Where one turn sends some rows of the set: a few examples, then the rows asked
q_773: [  5  -9 -13   7  41 -17  -4 -32  -7  46  -5   4 -42 -32  25  10  -1   0
  29   9 -16   1  -5  10  20   7  26 -14  -7  -7]
q_174: [ -8   1 -22   3  26 -20  -1 -29  -9  34  -3   1 -41 -38  34   9  -6   5
  14  -4 -10  13 -11  10  25  17  32 -16  -4  -8]
q_714: [  3  -2   5 -10  -8  17  14 -20  13  -2 -16 -15   1 -13 -28 -13  19   3
  12 -39 -17  30  36   7  25  13  -8  -3 -40   2]
q_831: [ 20 -12  10 -23  29   3  -5  16   4  -3  28 -16 -11 -20 -29  12  -5  -1
   9  -3  -2  -8  31 -16  10  -3  19 -24   8 -52]
q_183: [ 17   3   3  11  22 -14  40 -24   8   2  -4   7  11 -10 -22 -14   8 -15
  -7 -29 -22  20  41  -4  47 -10  -2  -6 -15   6]
q_917: [ 18  16 -29  -3  11  19  -7  -7  10   6 -29  13 -34  -3  12  21   8  -1
 -15 -19 -33 -17 -12 -35  -6  25  26  -5 -25 -15]
q_442: [ 21   6  21  -1  13  27 -25   0  -9  12  -4  -6 -23 -10  13   1 -13 -15
 -12   7  24  -5  -6 -17  43  -4   8  22 -21  33]
q_369: [ 28  17 -22  12   8  22 -11   4  12   7 -40   6 -33 -11  13  20   7  -2
  -1  -6 -31 -20  -7 -40   3  30  17  -5 -37 -20]
q_832: [  5  21  29  20  35  26 -16  -1  -6 -11  -9  -5 -27 -22  15  14  -4 -12
 -21   2  22   0 -11 -10  23   0  12  19 -29  26]
q_706: [ 21  16 -20  -4  19  15  -2 -10   6   4 -31  13 -31   1  11  10  21 -26
   1 -16 -27 -18 -25 -39   7  38  12   1 -36 -14]
q_71: [ 13 -10   4  -2  39  25 -28  -5  -2  16   4 -36 -29   1  20  12  16  -8
  -7 -25   2  -9  -3 -22  54 -28  11  22 -24  13]
q_578: [ 21 -14  -3 -10  31   1 -18  10   8  -5  19 -14 -13 -14 -41  16   2  18
   6  -6  -1   2  29 -17  10  -4  10 -27   7 -49]
q_860: [  3   2   2  -2 -11  15  19   1  18   1   3  -9   0   0 -25 -18  45   2
   9 -30  -6  12  25  20  22  11 -10   2 -24 -10]
q_951: [ 10  13  18  -5  43  12 -46 -18 -11   6  10 -20 -15  -7  26   9  29  -7
   8 -24  -9   0  -4 -22  41 -17  27  20 -18  14]
q_484: [ 23  -6   5  15  11 -32 -26   8  -3  -6  12  -6 -21 -16  -4   1 -17 -46
   0 -35  -9  13  13  24  -4   2 -33   4 -12 -15]
q_203: [ 18   3  22   4   6 -24  29 -28 -13   1  -7  -4   0  -2 -13 -14  13 -13
 -26 -23 -27  10  37   8  55   7  -8 -10 -21 -16]
q_609: [-15   5 -19   4  32 -22  -4 -25  -4  33 -19  -2 -46 -40  14   6  10  -8
  16  11   3   4   3   9  38  10  37  -8 -19 -11]
q_554: [ 30  -6  13  16  -5 -33 -14  10   1  -6  10 -22 -24 -11   2  24 -23 -44
  13 -33 -16  -1  24   6  -6  14 -23   0 -10 -17]
q_874: [ 33 -17  16  19  -7 -32 -15   7   2  -7  13  -3 -30 -11   3  19 -23 -38
   8 -25 -25  20  14   2   1  15 -27  -2  -6 -15]
q_956: [ 27  -4   3 -27  32   1 -17  22   4 -16  25 -15   3 -14 -33  26   4  -1
  -4  -5  -6  11  26  -9  27   1  13 -17 -13 -52]

q_174 goes to q_831
q_874 goes to q_773
q_706 goes to q_484
And these:
q_951 goes to q_860
q_71 goes to q_714

Where one turn sends some rows of the set: a few examples, then the rows asked
q_933: [-10 -22 -13 -15  17 -10   6  -8   0 -20   3 -20  24   2 -20   0  23   6
 -24   5 -28 -36  -5  -3  -5  -9   5]
q_405: [-11  17   8  17 -12 -12   5  17  -4   7 -15  -3 -40  14   6  17 -16 -13
  31  13  -4  20   8 -31  -2   1 -35]
q_753: [ -5 -17 -16  16  -9 -27 -20   3   9  32   6  19  -6  -3   7  11 -16 -22
  23  -7  14   2 -21 -15 -11  27  20]
q_109: [ 13  12  17  21  -4 -21 -23  -9 -17  -3 -21   2  13  -4  -9  -4  -9  10
 -36   5  36 -20   7  18  -7   7 -11]
q_28: [ -1   2  -1  -9   5   1  41 -21   9 -12  -4 -10   1  -1 -17   2  15   5
  18 -13  13 -10   0  45  31   3  -5]
q_758: [-33  -1 -22   0  10  11   5  -6  -8  41 -16  17  28  11  -6  -4 -29  -2
  -3  -3  10 -13 -22   8  12  17   9]
q_653: [  0  22   2  -8   9  -2  26   3   5  30  13   8 -47   9 -21  -9  28  -3
  26  -1 -18  16  10 -25   1  -7   2]
q_895: [ 21   9  19  16 -17 -20 -24 -11   2  -4 -12  -6 -12  -6 -21  -4  19 -26
 -24   6  18 -14  12 -16   8  35 -16]
q_866: [-14 -22  -1  -8  -2 -26   2  13  -9 -27   6 -28  -4   8   1   4   3 -25
   6  -6 -39 -25  -5 -20  -6  23  -3]
q_439: [-35   5  -7 -11  -7  35  -6   1  -2  -3 -12  -3   8   9  -9   1 -31  -4
 -20  15  14  -4  -1  10   3 -46  16]
q_201: [  5 -15 -21   1   0  22  36 -12   1 -10 -12   3   7   0   0  -6  -6   3
  23 -26  12   6   0  32  24   4 -16]
q_70: [-27 -12  -7 -15  18  -8  10  -1  -3 -18   1 -26  26   3 -11  -5  19  -3
 -27   2 -28 -35  -4   2  -2   4  16]
q_622: [-22   5  11   5 -10 -15   4  20   4 -12  -5   0 -39   9  -4  11  -8 -15
  32   4 -22   5  17 -32  -7  19 -33]
q_275: [  2  10   9  17  -5   1 -17   1 -18 -12 -23  -3  20  -4  -9 -20 -12   9
 -40   7  37 -15   0  27   2   3  -9]
q_925: [  1  -3   2  14 -13 -22 -14  25  15  -6  17  17 -44 -13  -4  -1   4  -6
  27  -1   7  18   8 -21 -30   0  -3]
q_891: [ -1  18   3  -8   3 -14  17   7   5  25  16  -2 -42   9 -28  -3  28 -16
  20   3 -20  14  11 -37   2   0  -5]
q_117: [  9   9  14  23  -3  -6 -24  -5 -12  -6 -21  -2  20  -9  -7 -14   1   1
 -47   6  36 -13  10  14  -3  15  -2]
q_600: [ 18   9  -1 -13   1  13  25 -13   3  -8  -7  -7  -3  -9   5 -13   5   5
  15 -31  33   1  -3  44   6   5  -4]
q_872: [ -9  25  12  17  -9  -1  15   9  -3   6 -25   4 -44  14   8  14 -10   2
  30  15  -1  18  12 -18   6  -3 -36]
q_787: [  6  17  -2  13  -9 -19 -14  10  12 -21  10   0 -46 -17 -10  -8  11 -10
  20   7   6  19   3 -23 -25 -24  -8]
q_843: [  3  17  -1  14  -6  -4  -3   6   9 -31   3   5 -48 -15  -5 -13  13   3
  23   3  -3  16   5 -12 -21 -32  -8]
q_335: [-32 -10 -24  14  10  -3  -4  -2  -7  39 -12  20  27   5   4   3 -31  -4
  -1  -8   8  -8 -15   0   1  23  16]
q_720: [-21 -12 -12 -21  17   3  11   2  -2 -12   4 -23  27   3 -16 -14  19   5
 -28   5 -16 -32 -15  13  -2  -9  20]
q_453: [-22  -5 -25  -3  14   0  -3 -11 -11  43 -12  21  25  10   2   2 -31  -1
   5 -18   2 -15 -15  -8  -5  22   5]
q_441: [  4  12  16  -6  -6 -13   2   8  21  15  10   5 -44   1 -26   3  34 -15
  11   8  -4   4  21 -35  -5  18 -14]
q_111: [-26   8  12 -15  -5  26  10   6 -19  15  -9 -12   7  26 -18   3 -19  -3
 -31  16   7  -5  12  12  20 -33  11]
q_582: [-25  17   0 -16  -2  27  -4  -6 -12  14   1   4   2   7 -30 -19 -19  -7
 -31   2  16  -1   7  11   9 -38  27]

q_439 goes to q_111
q_653 goes to q_843
And these:
q_720 goes to q_275
q_405 goes to q_891
q_866 goes to q_895
q_201 goes to q_28
q_925 goes to q_622
q_933 goes to q_109
q_70 goes to q_117

